The same turns and mirrors carry the whole set onto itself and the rows of a family onto each other. Which other rows belong to the same family as each row named below? List them in the order they appear above.
These 16 rows form 4 families of 4 rows each.
suf: [-14 -20  -8   7  -6   2 -40 -35  14 -29  19   3]
luz: [-35 -14  12   1  19  27 -21 -14   4 -11   2 -35]
Lutet: [ 12  32   0 -20  -2   9  44   1  31  13  23 -22]
zegis: [-35   4  -3   7  23  34 -26 -24   1 -10  -1 -37]
bug: [-14 -12  15   6  25  31 -17 -13   9 -12 -11 -32]
Zirid: [-23 -29 -12  -1  -2   8 -36 -36  11 -27  27 -14]
radi: [ 10  27 -25 -23 -23 -27  17  -9  42   3  32  -5]
zariz: [ 16  34  11  -6   0  14  38   5  30  11  10 -12]
Miga: [ 13  44 -15  -7  -2  20  38  -7  30  15  23 -25]
Vafin: [-10 -16 -33   9 -10   8 -40 -25 -11 -11  37  -4]
beg: [-15  -6 -11   7  22  32 -21   2 -15   7   0 -42]
fimef: [ 21  26 -50 -21 -14 -25  -4  -9  15  11  28  -3]
sadip: [ 26  20 -27 -14 -23 -25   7 -13  46  -4  21   0]
vibog: [ 14  38 -10 -13   9  21  31   7  -3  23  22 -14]
larar: [-24 -25 -30  -1   9  15 -32 -26   6 -32  25  -4]
Rur: [  6  28 -43 -15 -18 -18  18   6  39  -1  29   2]

Which other rows belong to the same family as luz? Lutet, Zirid, radi
Which other rows belong to the same family as zegis? Miga, larar, Rur

The same turns and mirrors carry the whole set onto itself and the rows of a family onto each other. Which other rows belong to the same family as each row named below? List them in the order they appear above.
These 36 rows form 6 families of 6 rows each.
lema: [-23  19   1 -29  31  -1 -21 -30 -27 -14  13  -8  20 -13 -13]
dum: [  5  25   8 -14  29  -3 -18 -20  -9 -15  14 -24  34 -26 -26]
Duk: [ 20  -3  62   0  16  22  47 -35 -13  -6  42 -25  -9 -10  11]
ser: [  1  14  37  28 -22  29   2  37   1 -14  23  17  32  -7   0]
Ribal: [-27  24  -5 -33  20   2 -15 -33 -20  -9  29 -13  27 -14 -11]
lodun: [-14  22   4 -25  22   0 -24 -39 -20 -19  18  -8  34 -16 -11]
Noke: [  7  -7  65   1  19  39  45 -22  -6   4  41 -12 -20   8   6]
faz: [-15  16  30  29 -24  36   2  35 -13  -1  21  15  27   3  14]
Nepim: [-11  16  -6 -15  34   2  -6 -32 -27 -18  15 -20  16 -18 -26]
gub: [ 18 -11  57   9   8  28  50 -17 -14   0  43 -21 -19  -7   6]
Zole: [-14  10  38  10 -30  31 -13  26  -7   8  30  21  26   4  22]
lovag: [  9 -10  63  -8  18  21  47 -38 -16 -18  41  -7 -17  -7  11]
lobak: [ -6  13  23  21 -33  31 -16  27  -6   7  30  11  35  -1   8]
vafi: [-26  16  24  18 -30  37  13  28 -10  -6  36  20  27   4  13]
fep: [ -7  13   2 -29  28  -2 -21 -40 -21  -6  23 -21  19 -18 -19]
veve: [  8  -8  66  -1  18  38  43 -23  -5   5  42 -12 -20   8   7]
dotik: [ 16 -10  63  -2  23  17  48 -17  -8 -23  35  -5 -18 -12  -5]
rukun: [ 16  -7  63  -7  14  21  40 -27 -14   9  42 -26 -19  -7  16]
rulo: [ -4  13  42  19 -36  33  -7  18  -3   0  34  18  37   2  22]
libo: [  2 -10  58  -4  22  23  51 -22 -21  -9  35 -10 -27  -4  10]
Bugip: [-16  22   4 -22  43  13 -14 -38 -17  -8  15 -19  20  -4 -24]
desa: [ 10 -19  63  -7   5  24  41 -24 -13  -3  47  -4 -26  -4  11]
lor: [-23  31 -12 -16  25   6  -3 -25 -23 -12  22 -24  31 -17 -18]
tolov: [-15  23   4 -23  42  13 -15 -37 -16  -5  16 -21  21  -5 -23]
Pume: [-18  19  28  19 -18  43 -14  24  -1   5  24  19  34  14   5]
bovor: [-11  28  -3 -15  31   3 -16 -25 -25  -5  11 -29  28 -18 -16]
bobo: [-10  16  10 -28  30  -6 -20 -24 -13 -29  14   1  25 -20 -26]
pob: [-10  29  -2  -9  27   4 -12 -31 -24 -22  12 -20  37 -18 -17]
vuke: [-13  13  36  27 -29  36   5  23  -9 -14  26  26  32   3  15]
fur: [ 28  -8  70 -11  14  15  34 -23   1  -4  44 -18 -10 -15   3]
ketu: [ -6  -7  52 -15  14  23  54 -30 -16  -8  51 -10 -21  -4  11]
nubup: [  7   0  51  -7  12  24  54 -28 -12   5  52 -31 -13  -9  10]
pud: [-17  17  30  10 -37  34   0  22  -3  10  43  12  32   2  21]
rugu: [-19   8  21  18 -29  31 -10  27 -11  -8  25  28  27   2   5]
fulak: [-20  17  29  17 -19  43 -15  24  -2   5  24  21  32  14   6]
moboz: [ -1   7  47   6 -29  24 -14  26   6  -7  32  29  30  -4   9]

Which other rows belong to the same family as fulak? Noke, veve, Bugip, tolov, Pume
Which other rows belong to the same family as ketu? Ribal, vafi, lor, nubup, pud
Which other rows belong to the same family as Duk? lodun, lovag, rulo, pob, vuke

